Here are some numbered points:
[-25 -10  -6 -22  15  15  28  13 -44   0   3  19  10  10  21 -23  10 -15  19   8  -2  34 -10  27  -2] 0
[-15  -9  -2  -4   2   5 -16  -6 -20   0  19  11  20   8 -15 -19   0 -10  13  11 -11  10  -6   4 -19] 1
[-126  -40  -33   -2   18   29  -20  -12  -14   58  -11   20   94   23   20   45   97  -31  -39  -36   -5   60   -5   22   27] 2
[ -9  -2 -10 -24  15  14 -33   2 -56 -13  23  17  36  13 -20 -20   9 -33  15  44 -49  18  22   6 -35] 3
[  7 -25  15  -5  -6 -13  20 -11 -47 -28  22  -7 -33 -22  15  45   7  28   4  -8 -23   3  -4 -34  29] 4
[ 40 -48 -23 -17   4   2 -62  -7  -4 -33 -13  -5   0  19 -13  32  36 -14   4  16  22  -3  14 -28   2] 5
[-10  -8   3  -4   0  -1 -18  -3 -15  -7  19   8   7   7  -9  -1   1  -3   1   9 -17   2   1   1 -13] 6
[ 29 -55  16  14 -68 -49 -47  10  10 -15  46 -66  17 -36 -10  34 -11  16  27 -10 -45 -23   9 -74  10] 7
[  2  -6   5   2  -7   2  -5   3   2  -2   9  -1 -11   0   0  11  -4  10   5  -8  -1   2  -4 -10   8] 8
[ 12 -26  -1 -11  -1  -6 -44  16 -69 -29  29 -12  22 -30 -27  22 -23   3  16  53 -70 -43  21 -45 -11] 9
[-22 -11  -6  17   5 -26 -11   6  -6  13   7 -12  22  13  -2  11  19 -12 -10 -10   4   5   7 -12   7] 10
[  5   5  -9 -20 -19  30 -39 -29  68   9  12  15   6  33 -30 -11  12 -18 -22  -3  31  11 -26  23 -61] 11
[-10  15  -9  -8   2  16  14  13 -10   7  -6  13   6 -22   6 -12  -1  -3 -10   2 -23  14   1  12  13] 12
[ 24 -15  44  11  15 -39 -26  27 -46 -46 101   3 -24  -4  -4  -7 -27   8  59  30 -63 -28  22 -34  -9] 13
[ 11 -12 -23  -2  19  41 -57  12  38   1   9  38  32  -8 -30  -8  20 -19  26  13  16  35   5  42   9] 14
[-12 -25   9   1 -24 -12   9  10  -3  10  31 -18  41   6  12  -9   3  -5  16 -13   4  11  -7  -4   3] 15
[  2  -6 -14 -18   0   9  37 -16  -4   7 -25 -18  13  44  19 -24  -1 -10  12   4  34  40   3  31  -6] 16
[ -7  25  33 -18 -21  35  -3   0  39 -11  48  44 -28 -21   4 -18 -37  20  16 -16 -22 -15 -18  30 -20] 17
[ 21  -2 -11  -6  -6  10  -9   0  13 -15 -16  -3 -11  -4 -10   9  10  -2   6   3   9  -2   1  -2  10] 18
[ -1   0  -3  -2   2  -3 -17  -8  -8  -7   9  -9  -2  -9  -5   8  -8  -6  -4   5 -19 -10   9  -7 -10] 19
[ 19  11   6  31  31 -32  26  36  12  34 -20   4   3   1  -5   3  15  -5   3 -29  45   6  23   7  20] 20
[ 16 -18 -32 -10 -26  21   6  -6 -12  15  13   7   6   1 -13  40  48 -15  10   3  -6 -16  21 -16  53] 21
[ 22  -1 -11 -12  12   5  -5  10   4 -10  -8   0 -21   6  -7 -12 -12  -2  10  16  17   3   5  17   0] 22
[ -1  -2  -7   1  10   5 -14   7   7  -8 -10   7  -1  -5  -8  16   4  -5 -10  -6  -4   2   0  -5   4] 23
[  0   6  -7  -9  21  29   0  -9   3 -22   6  24 -30  -3  12  20   9   5  11  14   0   6  -1  18  -9] 24
[-15  -2 -54 -39  14  29  13 -28 -16  -1 -53   5  28  33  10   3  34 -29 -24  11  39  45  -8  29 -18] 25
[-10 -37  -4  -6  -2  23 -34   1  15   7  15  20  14  11   3   8  29  -1  10  -7  27  18  -9   9   2] 26
[ -3  19  48  10   3 -15 -10  21  48  28  21  -7 -23  15  14  -2 -36  25 -18 -25  14 -18   0  -6 -12] 27
[ 10  -9  -6  12  -8 -15  20   5 -15   6 -20 -19  14   9  10  14  11   5   5   8  17  -3  -3 -17   8] 28
[-35 -51 -30  10  10 -15 -26   6 -59  16  13 -10  46  41  38  13  59 -26  29   9  14  53   8  -7  25] 29
[ 20   1   3  20  19  -9 -14  30 -33  -7   2  -5  -9  -9  -4   7   3   7   9  17 -11 -17  18 -31  16] 30
[-29 -18 -35  -5  14   7  25   4  -8  35 -35 -13  61  21  12  10  47  -9  -6 -21  39  31  -6   9  21] 31
[-14 -16   8   2  10  17   2   2 -12 -14  16  33 -20 -26  -1  27  12   9  10   1 -30   7  -3   3  19] 32
[ 65 -32 -20  -4   2 -27 -17   1 -22 -28 -43 -51 -21   5  13  49  14 -13 -12  22  13 -11   3 -63   5] 33
[-46 -47  37  28 -44 -29 -29 -33  86   2  86   1 -20  34  13  39  -9  27  13 -75  26 -10 -42 -11 -18] 34
[ 30   0  29  15  16   7 -39  17  -5 -24  46  20 -33  -6  -4  -1 -16  12  39  17 -11 -10  23   2  19] 35
[  9 -11   1  14  -4 -18 -25   3  26  -4   5  -7  -8   7  -9  11   4   1 -10   6   9 -21   0 -23  -3] 36
[-40  19   6 -18 -28  -2  15 -54  35   3  15   2   2  10  -9  -9 -16  -7 -21 -36   5   1 -32 -17 -56] 37
[  2  69   8   8  18 -22  71  32 -53  19 -22   5   2 -18  17 -91 -33   0  -9  24 -42   9   6   3  16] 38
[ 20 -54 -30   7  21  11  64  43 -13  38 -43  -8   7  46  67 -16  61  18  40  -5 106  42  18  52  88] 39
[  2  17  33 -51   0  10  -8 -33  37 -18  28  16 -35  35 -11 -31 -13 -11   1  23   5 -10  -7  23 -52] 40
[ 46  12 -15  34  49 -12 -17  44   1  16 -64  -9  16  31 -10 -15  45 -37   2  10  62   6  35   9   1] 41
[  4 -33 -17  -6   1   8 -27  12  -5  -3  -4   0  21   5  -1  20  13 -11  10   6  11  16  -2   2  13] 42
[ 11  21   7   7  -2  -7  35  -5   4   4  -7  -2  -2  10   1 -24  -7  -4 -10  -1   5   4  -6  14 -11] 43
[ 82  59 -29  24  39 -59  82  32 -31  13 -98 -48   9   0  23 -43  -5  -5   4 -10  27 -27  15  19  54] 44
[-46  -2  14  31  10 -35 -12   0 -50   9  26  10  19 -20   5   7  22  -3  -2 -19 -51  21   6 -30  28] 45
[  5 -25 -38  -5   5   4  -8  13   5  20 -33 -10  35  -2  -6   6  19 -18  -4  -9  26  17  -1  -2   5] 46
[ 24  21  -8  10  -1  -5  60 -16  -1   5 -43 -28 -28  18  30  -4 -13   4 -15   4  23 -10  -8 -12 -14] 47
[ -3  -5 -41 -24 -14  37  -8  -4   4   0 -30  11  29 -20  -8  27   9 -12 -22  -2 -14  29  -2   2   2] 48
[-43  31  30  25 -13 -47  37  20 -28  45  30 -38  57 -15   2 -43 -41   4   6 -28 -25 -26  15   8   0] 49
[ -2  -5 -15 -16   9  20  16 -10  -3  -6 -24   5  -7   5   3  22  13  -3 -13   9   0  16  -9  -2   8] 50
[ 13  -7  -2   3  14   4  15   5   3   2 -14   9  -8   5  16   7  15   7  13  -3  31   7  -2   2  25] 51
[-41  -7   5 -24 -16  -2  29 -13   9  -1  31  -5   3  17  13   0   0   5   4  -5  -3  15 -17  19 -14] 52
[ 37  10  15   4 -15  -8  -8  12   9 -19   8  -2 -26  -7  -3 -27 -35  16  13  24 -23 -14   2 -14  13] 53
[-10  12  27  -7 -16  14  29   5 -14  -3  28  15 -14  -4  16 -21 -20  14  17   2 -31   2 -14   2  18] 54
[ 18 -21 -12 -26 -38  12 -14 -27   3 -15   3 -20 -14   5  -5   2 -15   2  -5  11 -12   2 -14 -13 -18] 55
[ 11  12  -4 -37  21  29  58  17 -23  -6 -39  15 -36  -6  48   9  -4  16   7  13  20  42 -14  12  55] 56
[-43   0  30  -9  30  24   1  15 -37 -10  68  40  -8   4   8 -30  -4   7  35  26 -51  17  17  32  19] 57
[ 26  -9 -13  14 -32 -19  21 -11  17  25 -41 -44  36  17   6 -39  -3   6   1 -11  30  -5 -29  -1 -14] 58
[-49 -13  -3  13 -22  -3  27  18  23  26  34  20  13   8  24  -5  11  29  -6 -39  13  15 -16   9  28] 59
[-26   1   6   7   0 -13  26 -13  11  18 -29 -11  12   5   4  19  24  -6 -37 -30  16  -4  -7 -23  -9] 60
[-18   5  -2  -5  -8   3  -4 -11   1   9  13   9  18 -12 -19 -28  -7  -5  -7  -1 -24   6  -1  11 -25] 61
[  0  14  12  -2 -18 -20  19 -23 -14  -2  16  -7  -2  -8   0 -35 -30  -1   1   3 -25  -3 -13   0 -48] 62
[-11 -28 -71   0   8  -1 -23 -10 -34  47 -85 -10 107 -11 -16  13  47 -46 -20 -22  44  50  -2 -20  32] 63
[ 51  33  31 -25  78  10 -19   7 -31 -86  18  17 -67 -59 -31  19 -37 -22  15  81 -75  -5  39 -46 -29] 64
[ 37  20  13  22  53  22 -17  38 -12 -31 -14  51 -35 -82  -5  37 -27  16  -4  -1 -36 -31  20 -32  53] 65
[  0  30  12 -14  39  38  15   8 -38 -12  -6  25 -22   4  -1 -15  13  11 -15  30 -23  14  18   8  -6] 66
[ 13 -18  -2  -2  -3   7 -19  -1  16  10   4  -5   3  22   3  -3  12  12  11   8  25   4 -14  16   3] 67
[ 13 -11   6 -26 -23  23   7 -19  17 -10  15   3 -24   7  11   0   1   6  16  -4   4   9 -18  17  -9] 68
[ -7   1   2   5 -12  -5  21  10   0   9 -14  -2   3 -13   7   5   6  11  -4 -21   2  -3  -8 -12  24] 69
[-41 -43 -14 -20 -15  28  -7 -23  70  17  -7   4  24  30   4  -7  31  -6  -4 -39  50  39 -34  26 -17] 70
[  8  24  22  13  13  28  34   3  25 -13   2  26 -49  -8  25  -2  -9  26   3 -17  22  -6 -28  28  11] 71
[-22 -11   4 -21   6  19  -6 -12  11  -4  33  43  -5  26  11  -5  15   0  28   1  11  22  -7  31  -5] 72
Which three points above are nearest to each new point by angle, seen from the average point of the numbered points? Their numbers follow each, nearest first.
[-49  -4  11  -6  -6  21 -17 -23  16   7  46  39   6 -24  -2  -2  -5  11 -15 -30 -34  -3  -3   7  -5] 17 61 32
[ -7  -3   1   5  -6  -5  15   5  -5   1 -10   0   7  -8  10   1   2   3  -6  -8  -2   1   9   0  20] 69 44 49
[  51    7  -31   23   33    3   44   45  -28   -3 -123    0  -40  -27   39   24   21   45    9    9   45  -25   16  -36  119] 51 44 56
[  6 -10   5   3  -4  -4 -23  -2   7 -11   7   3 -12   9  -5   4   4   2   9   4   5  -8  -6   2  -8] 36 35 34
[ -6  16   9   9  -3  -7  55   3 -13  10  17   0   9   7  26 -39 -16  -4  12   8 -15   1  -2  20   7] 38 43 54
[  2   3  18   3 -14  -5  -9   3  12  -3  15 -10 -13  19  -2   1  -8   4   1  -3   3 -12  -2  -1  -8] 27 36 34
[ -9   7  -6   4   8   6  36  16 -23   0 -14   2  -5 -13  27  -8   9   2  -9  -3  -3   8  -2   6  24] 56 38 12
[ 25 -12  -3 -24 -20  24 -24  -1  38  -3   6  -3   4  -2 -19 -16 -12  -3   9  -2   3  10 -22  19 -11] 11 68 55
[ 10 -37  26  39  -7 -62 -19  21 -22  -2  14 -31  12  63  35  -2  26   2  24   4  58 -20  10 -14  26] 28 10 29
[-11   9  15  -8 -21  -8   1 -14 -12 -14  34  -7  -8  -4   1   1 -20   7   6   9 -33   1  -1  -7 -22] 62 19 6
[ 15  -1 -49 -27  -4   2  -9  21 -30   2   1   1  39 -29 -17   7 -17  -8  23   4 -24  18   8  11  16] 48 9 3
[ -6  32  -2   6  -9 -27  47  21 -33  16 -12 -26  17  -5   2 -56 -23  13  -6  -1 -29  -5  -4   6 -15] 38 49 43
[ -8  -6  -6  -7   1   7  -1  -4  -1   2  -5   6  16  11   0  -8  15 -10   0   2  16  12   2  16  -1] 25 70 16
[ 54 -17 -10  -7   8  24 -59 -16  42 -22 -25   4 -52   2 -38  62   2 -12 -10  12  -7 -20  24  -1   4] 18 23 5
[  4  12  14  13 -10 -26  25  -5  15  -4  20 -15 -10   9   1   3 -15   5   3  -7   3 -28 -10 -21 -20] 27 62 36
[-15 -23  -5  14  -6 -26  12  -2   1   5 -12 -29  -3  11  17  41  17  13  -7  -8  30  -5   2 -35  29] 28 60 33
[-11  -9   9   9  -6  -3   6   6  12  11  16   9  -3   0  13 -14   7   6   8 -13  10   4   1  18  21] 59 34 71
[  8  20  -3  16  24 -11  17  17 -13  13 -11   5  -6   7   3 -13   1  -7  -6   5   5  -2  14   3  11] 44 38 20
[ -8  14  14  -2  11 -15  46   8 -39  -6  -4  -7 -20   9  33  -2   1  13   3   9  -7  -5   4  -3  13] 38 47 56
[ 10 -22  -8   3 -24 -20  33   5   5  17 -13 -23  13  28  26 -14  19  10  26  -5  43  17 -28  -3  35] 39 58 28
[ -1  44  53 -13  12  28  46 -22   0 -21  33  38 -22  -1  26 -65 -41  36  10   2 -29  -1 -12  54   0] 54 17 71
[-12   0 -15 -12  -6 -13 -12  -4   1  15   4 -16  21  -5 -15  -7   3 -15   0   8  -5   7  15   0  -6] 61 10 19
[ 52  22 -26  26   6   0  75  12  23  13 -79 -41   3  18  28 -53   3 -19 -14  18  48 -30   4  26  16] 44 47 58
[-22   4  15  14 -27 -31  11  27 -10  18  52   3  31 -25   0 -21 -14  10  22 -29 -28  -6 -17  -3  17] 49 15 54
[-16   9  -6  -9   8  10  14  -7  -7  -1 -21  14 -10 -11   4  10   7   0 -18   2  -8   8  -5  -2   0] 50 12 66
[-12  23  -1 -15  18  22 -18   4  -5  -3   5  50 -10 -10  -4 -17  -9   2  -5  11 -18  14  11  27   5] 66 12 57
[  7   2   5   2  19  -2  -6   1 -13 -11  -6   2 -11 -13  -4   3  -3   4   1  12 -14  -4   3 -10   5] 64 65 30
[-15  -4  -1  10 -10   0   3   8   4  14  12   1  16 -12  -4  -1  -4   4  -1 -10 -11   0  -4   3   7] 49 59 61
[ -5  10 -28  -5  78  65 -99   1  19 -49 -10  73 -17  -3 -17  44  33 -35 -18  11   8 -23  21   9 -16] 23 24 14
[ -4  15 -12 -31   1  27  -5  -3  -2   8 -21  16  10 -36  -9  -8   2  -1 -20 -17  15   5  -7  17  -2] 48 12 25
[  9  39  -2  39 -14 -13  11  19  29  23 -66 -14  -2 -40 -19   2 -19   4 -59 -38   4 -40  11 -26   8] 69 60 23
[ 28  -1  -7 -15   5 -10 -22   3 -18 -10 -12  -3  10   1 -17 -10  -8 -20   9  14 -15   1  30   5 -26] 3 19 9
[  0  13  11 -11  -2  28   9  -4   9   1   8  17 -14 -11  -5 -15 -13   2   0   0 -14   2  -7  23  -5] 17 54 71
[ -6   8   5   3   0  -4 -17  -7  17   3   3   7   0   4 -15 -11   5  -7  -4  -7  10  -5  -9  14 -13] 11 40 37
[-11  28 -10  -5  11  48  31   9 -46   2 -23  27  23 -45  15 -26  -9  -3 -15   4 -35  32  15  36  25] 12 38 66
[ -7   3   4  -6 -14  -4  12  -5  -3   2   4  -9   9   0  -3  -8  -6   1   1  -1 -12  -2  -6  -1 -21] 62 61 37
[ 11  15  -1   2   8  -2  31  -4   0  -4 -24 -11 -12   4  15  -2  -8  -1  -7   6   9  -3   0  -3  -3] 47 43 44
[ 20  33  -8  -8  -1  15  42   5 -21  -5 -34   1  -9 -30   8 -18 -15   0  -3  24 -19  -3   2  -2   9] 38 12 44
[ 29  25  -4  -8   9  35  -3 -14  31 -19 -29  34 -27  11   3   2  -9   5 -11  -4  19  -8 -14  17   2] 71 24 18
[ -1  -3 -16  15  22  -6  17  16  -9  11 -14   0  13  25  17  -9  17  -6   9  10  16  14   2   9  17] 39 41 31
[ -4 -18 -36   9  17 -26  -3   0  15  14 -62 -23  19  28  11  22  39 -21 -20  -9  58  16   2 -20   0] 46 31 63
[ 12   3 -36  31 -13 -13 -43  11  75   1 -29  -8   4 -36 -31   6  -1 -12 -50 -28 -31 -29  25  -4 -16] 23 36 19
[  4  -7  -6  12   8  -3  -9   3   8   1  -6  -7  16  20 -10   9   6  -5   4   6  12  -3  -1  -8   6] 36 41 10
[ 34  12 -18 -20  11 -15  12   1 -12   3 -44 -20  -8   5   7   0  -9 -12  13  21  18  -3  15   6  -6] 44 47 22
[ 31   8 -34 -16  58  56 -37   9 -45 -44 -35  36 -24   3  -2  38  26 -39  18  53 -18   9  49 -27  25] 64 66 5
[-25 -25  31 -13  19  -6 -45   7   6 -23  97  10   3   5 -15 -12  16  -7  72   6 -53  -2  -7   4 -17] 13 6 57
[ -1  -5  -1   1  -1   8  20   5 -22  12   6  12  -1   1  12 -20  -5  11  12  11 -16  -2  -6  23   2] 54 38 57
[ 19  -4  -9   1   1  -9  -6  -1 -14 -15 -19 -14 -13  11   2  18   3  -3   0   7  10 -12   3 -35   2] 33 5 28
[ 28 -17   3  -9  -7 -19 -26  -4 -17 -21   6 -21   0   1 -12  -3 -18   0  24  28 -13 -15  14 -17 -11] 9 13 19
[ 0  2 -1 -4  6  1 -2 -8 -8 -1  0  2  1 12 -4  4  7 -6  1  5  5  1 -4  4 -7] 40 11 25
[  7 -22 -16  -7  11   1 -32  -6  -6 -17  -6  -4   8  10 -14  31  12  -7   8  18   5   5   6 -13 -11] 5 42 33
[ -43  115   -7  -66   20  113  127  -16 -127  -42   25   39  -69 -127   53    7 -117   22  -70   47 -127  -50   37  -47   74] 12 54 66
[  6  -5   3 -12 -14  14 -29 -26   0 -20  -5  -4 -12 -35 -10  26  -5  11 -14   7  -9  11 -12  -3  15] 55 18 23
[-26 -10   0   0 -18   5  25  -1  -8  33  -6  -1  22   0  20  -1   3   7  -6 -13  -4  12 -25  -1   6] 59 69 31
[ 16  15 -10 -10   8  18  10  -8  17  -4 -22  16 -28  -3   2   0  -5  15  -9  -7  18  -6  -6   4  -1] 71 18 47
[ -4   2   4   0   5   8  10   7  -8  -4  14  17   2  -5   5 -18  -2   2  15   0 -14   6   2  12   7] 57 54 17
[ 29 -22  22  44 -55 -54 -66  -9   7 -23  60 -52  31  -9 -78  31 -27  14   9  -4 -51 -52  -3 -74  -9] 7 36 19
[   8   34  -65   -1   27   14   32   24  -24   21 -108   -6   99  -43  -24  -13   36  -43  -66   -3   -3   20    7   10    5] 63 46 48
[  1 -14   2   1   2  -5   4   3  -4   0   5  -1  10  21  10  -7  16   9  14   2  14   7  -2   5   6] 39 67 29
[  2 -25 -48 -46  -8  35   0 -21 -62  -2   3 -33  82 -25  19   6 -18  14 -14  23 -38  44   5  12  -2] 48 3 63
[ -8 -26 -16 -49   0  36  -8 -27 -38 -32  14  -6   1   0  -3  37  -2   4  13  32 -29  10   0 -23  -9] 9 55 3
[-25  14  40 -36 -20  41  -7 -20  10 -20  74  72 -61 -31   9 -17 -23  14  24   2 -55   4  -7  35 -18] 17 54 57
[-27 -16   7  -1  16  -8  10  21 -28   1  31  17   7  12  33   4  32   7  21  -5  12  19   5 -20  42] 29 45 59
[-22 -17   8  19 -12  -8 -19   8 -12   5  15 -19  28  26 -10 -19  12 -23  24   8  10   2  -3   9   2] 15 1 10
[  8  13 -11   3 -18   6   9   6  50 -10 -52  -3 -41 -65 -20  69 -35  15 -50 -56 -32 -52   0 -39  43] 23 69 65
[ 14  10   9  10 -18 -17  22  10  24   4 -10 -13 -22 -10  -1  -5 -16  11  -7 -17  -1 -22  -3 -19  -2] 27 69 47
[-26   0   0   0  -1   6   5  -6 -21  11  25   6   3 -13   6 -14  -8   5   5  -8 -29  24  -2  16  -1] 57 61 54
[ -5 -11   8   5   2  -7 -15   1   4   0  31  -7   9  -6 -12  -9   2  -8  23  19 -14   4   8  -5  -4] 13 6 1
[-12 -23 -24 -17 -17  19 -36  -7  26   7   0   7  34  -9 -20  -2   7  -8 -16 -13   0  22  -9  13 -24] 11 48 70
[ -6   2  10  -9  -7  14   0 -13   0  -9  17   3 -10  -1  -1   0  -9   7   6   3 -18  -1  -8   0 -13] 17 62 40
[-17   2  10  76   3 -92 -14  27 -14  33 -25 -42  28  23   3  15  31  10 -35 -40  94 -30   2 -76  27] 10 28 20
[ -7  -6  27   0  -2 -10 -17  17 -38  -4  51  18   0  -4   3  -5 -14  13  24  15 -36   8  18  -9   9] 13 57 35
[  2  -4 -25 -16 -15  14   3   1  15   4 -19  -3  16 -14   6   3  -2   2  -2  14  -6   5  -2   8  12] 48 46 12
[ -2   4 -23  -2   9   3   7  -1 -15  16 -41   0  26 -10  -8  -3  12 -14 -16  -2  -4   2  -2  -2   6] 63 46 48
[ 14  -5 -21 -25   1  18  -7 -15   5 -21 -35 -12  13  -6 -11  20   0 -16 -11  19  -1   6  -5  -3 -26] 48 50 55
[  5  -6   3  -1 -18   2   3 -11  32  -4  -2  -4 -13   1   1  12   1  14  -2 -18  15   3 -21  -3  -8] 34 68 37
[  1  -8 -33  35  15 -35 -23  12  37  29 -77 -11  42   3 -33  13  30 -30 -43 -22  41  -9  11  18  -1] 46 41 63
[-52 -34 -14  31 -22 -57 -54   2   8  23  29 -39  69  -4 -10  32  19  -2 -16 -28  10   0  10 -31 -11] 10 15 7
[ 24 -13 -43 -11 -17  12  54  15  -1   4 -37   6 -25 -30   5  30   7  39   5  -8  -5  15   0  -3  48] 56 69 50
[ -7  -4  15   5  -5 -10  16  12 -12   1  19   8  -5  -4  10 -15 -12  11  17  -8 -16  -5  -2 -10  -1] 54 13 49
[ -2   0   9   5 -20   7   6  11  17   7   5   9   3 -15  -6 -19 -21  12   1 -20 -23  -9 -10   6  10] 17 54 53
[ 19 -33 -14 -26 -10   4  -9 -21   8 -26  -4 -19 -25  36  12  31  10   1   9  22  26   8  -9 -18  -7] 5 33 55
[ 22   2 -51 -17  33   0  -1   2 -32   7 -45   4  22   8   9  -2  29 -26  -8  22   9  21   3  -1 -19] 25 63 46
[  0  -2   9  -5   0   9  -2  -2   7  -5  14  12  -8   2   0 -12   1   3  13   1   5   5  -2  12   2] 17 72 40
[-82 -36  -8 -30 -24  37  18 -11  11  30  43  17  31   0   7  42  42   4 -20 -40  -5  45 -50  15   5] 2 59 52
[  8   1 -28 -19  14  19   3 -22  14  10 -45  27  -6  17   7   2  17 -14  -2  14  27  23 -16  32 -13] 25 50 16
[-21   2  -5  -7  17   3 -10  -3  -6   7   0   4  20   5  -7  -1  12  -9  -8   1  -8  15   4   9 -11] 2 3 61
[13 -5 -3  2  8  2  2  9 -9 -6 -3  0 -3  0 -1 -1  0  5  8  8  0  0  3 -1  9] 30 53 65
[ -2  -2  -5  -5  -1  -3   3  -6   8   0 -11 -14   4  15   2  -7   4  -6   3  -3  17   8  -8   4  -8] 58 16 70
[-39   0   1  19 -36 -14  22  28  -2  45  30   3  33 -26   5 -36  -2   6  14 -16 -20   1  -6  11  19] 49 59 15
[ 39   2 -16  -6  21  18 -13  -8  26 -18 -16  10  -6  18  -2 -13  -7   0   9  18  23  -7   1  18 -11] 22 18 67
[ -7  -6   2  -5   6  -9  -6   9 -11   9   2  -7  14 -10   0 -13   1 -13  -8  -2  -1   5   5   6  -6] 49 61 10
[ 38 -53  15   5 -29 -22 -15   4   1 -19   6 -58 -28 -11  20  47 -10  17  31 -12  -3 -10  -9 -28  13] 7 8 33
[ 16 -21 -12  -8  17  12 -60  -5 -26 -34   2  16 -14   6 -24  21  -2  -1   8  17 -14   2  24 -16   1] 5 9 64
[-26   2   6  -6  -4  16  -9 -22  28  -3  10  10  -8  -9  -3  14   5 -27 -16  -4   0  -9 -20  -6 -26] 37 11 40
[ -3  12   0  -8   2   8   4  18 -18   2  25  13  15  -2  -2 -25  -6  -2   3  11 -23  13   3  17   3] 57 12 38
[ -6  -4  -1  17 -15 -14  -5   6  -6  15   4 -10  22  -4   4 -18  -3  -1  -2  -1 -13   0   7  -5  -1] 49 15 61
[ 12  -7 -14  21  18  -7 -17  14   9  10 -32   6   8   4 -14  31  33 -17  -9  -8  22 -10  15 -12  10] 41 23 46
[ 40  29  -4 -22   0  12  33  -5 -27  -9 -37 -35  -3 -28  -3  -9 -20  -2  -7  28 -14 -21  -2  -5 -15] 47 44 38
[ 23 -38  32   4  -4   5 -74  -5  51 -19  44  20 -58  27  -9  30  -2  29  21 -10  13 -19 -11 -17  20] 8 34 35
[ -1   2   8 -17  -7  15  17 -18 -13   2  10   8  11  11  11 -16   2 -11  -4   6 -11  21  -4  14   6] 0 54 52
[ 31  14  -3   6  31  14  42  34 -39   5 -44  14 -34 -47  20  27  -1  29  -3  -4 -12  -9   7 -19  67] 65 56 69
[ 19 -11   1  -3  41 -14 -21   2 -23 -10 -28  -4 -19  18   7  26  18 -12   1  25  25   2  23 -17  25] 33 5 41
[ -1   8   7   9  18   1 -22   3 -10 -10  11  18  -9  -3  -7 -12   6  -6   6   9   2  -8  14   7   1] 35 64 13
[  3 -16  26 -14  24   1  17 -19 -55 -34  53  30 -42  -9  20  10  -4  10  25  38 -34  -7  17 -23   7] 13 4 64
[ 12 -13   6 -26  -4  14 -15   0  -4 -11  37  14   1   6  -6  -9  -8   4  43  24  -5  11  -3  28 -13] 72 57 35
[ 12  17 -17   9  18   0  19   6 -15   1 -42  -9   1  -6  -9  -1   8  -8  -7  10   5   0   8   1  -3] 44 41 47
[-27   7  32  39   0 -29 -30 -25  30  -3  47   4 -32 -15  -9  35  -6   9 -44 -49  -8 -23  -9 -26  -5] 34 8 27
[ -8  22   7 -38  41  20  34 -51 -36 -10  -2  21 -22  62   8 -33  54 -26  16  40  20   5   3  30 -59] 40 66 25
[ 13 -11  12  -4 -10  -1  -1 -21  42   4   7  -4 -34   2  -3  27  -2  18   5 -29  25  -6 -20   2 -12] 34 8 68
[ 21  46  28   9  32  -5  23  25 -46  -7  24  21 -16  -5   6 -65 -20  -9  41  32 -35  -5  30  40   0] 38 57 66
[ 11  -5  -7  11  17 -10  -3   7  -1   7 -16   3   8   9   1   2  15 -10  -2   4  30   1   7  -1   8] 41 20 51
[-23   0  -7  -5   2   9 -13 -15  16   1   0   8 -11   3  -1  22  11  -2 -18 -15   1  -2  -8   4 -15] 37 11 23
[  2  -7   2 -12  -5   8  -8 -10   1 -11   7  -5 -10   6  -1   7  -1   2   7   0  -2   2  -4  -5  -5] 55 68 40
[ 17  38   3   1   7  -4  34  17 -19  -3 -27  -3   6 -36  -6 -25 -39   1 -10  16 -43  -8  24 -24   4] 38 12 53
[ 31  49   8  25  41   2  64  57 -58  85 -35  14  27 -14   3 -80 -27   0  46  35 -22   3  21  84  20] 38 44 12
[-57 -15  36 -27 -43  19  28 -50  22  -3  56  -8 -17  28   7  12  -2  22  13 -33 -23  21 -51  -9 -57] 52 37 34
[-17 -20  13  14  11 -11  -5  -2 -30 -13  48  10   6  15  21   5   4   0  24  15 -13   9  11  -5   6] 13 57 45
[ 12  10  -1  -3  -2  13  -8   0  10  -7  -5   9  -5 -19  -9   1 -18   1  -3  -6 -14   1   5   8   8] 65 17 53
[  4  -7  -2 -10   2   8 -10 -20  14 -14  12  10 -11  28  -5   6  16  -4 -13  13  16  11  -4   9 -17] 11 40 72
[-101   21   15  -35  -94  -28  103  -68  -74   29   26  -62   75   18   36   13    7    5  -22  -38  -77   31  -75  -20  -68] 52 37 62
[  5 -11   9   9 -14  -6 -10  -9  18   5  13 -12 -11  13  -5   8   4   3   8  -9  12 -10 -14 -10  -4] 34 36 8
[-39  26  45  25 -17 -30 -34 -22  46   4  46  12 -23  -7 -21  36  -5  -5 -21 -36 -16 -37   1 -13 -20] 34 27 36
[  8  -4  16  -8  -5 -26  -5  12 -11 -20  46   0   7  17   2 -32 -24   6  58  39  -8   7  13  11   8] 13 35 57
[  1 -13  -5  17  22  -4   8   9 -22  15 -17   5   5  21  14  -6  21   5  19  13  30  -1  17   1  22] 39 51 41
[-24  -3  -7 -10  -4 -22  24  -4 -42  21  12  -9  46 -21  -2 -12  -9  -7   2  11 -44   0   0  -5  -7] 49 45 61
[ 63   4 -31  14 -41 -20  33  22  22  33 -54 -66  28  22  11 -56 -27 -17  17 -16  50  -5  -2  -2   6] 58 44 47
[-12 -18   3   2   3  -8 -10   7 -18   3   2  -1  -6 -12   8  31  12   5  -7  -5 -18  -6   7 -29  30] 4 45 30
[ 39  -3  -9 -11  -8  26 -20 -13  47 -16 -19   9 -20  -1 -19   8  -6 -13 -10   4   7   9  -9  23  -4] 18 11 22
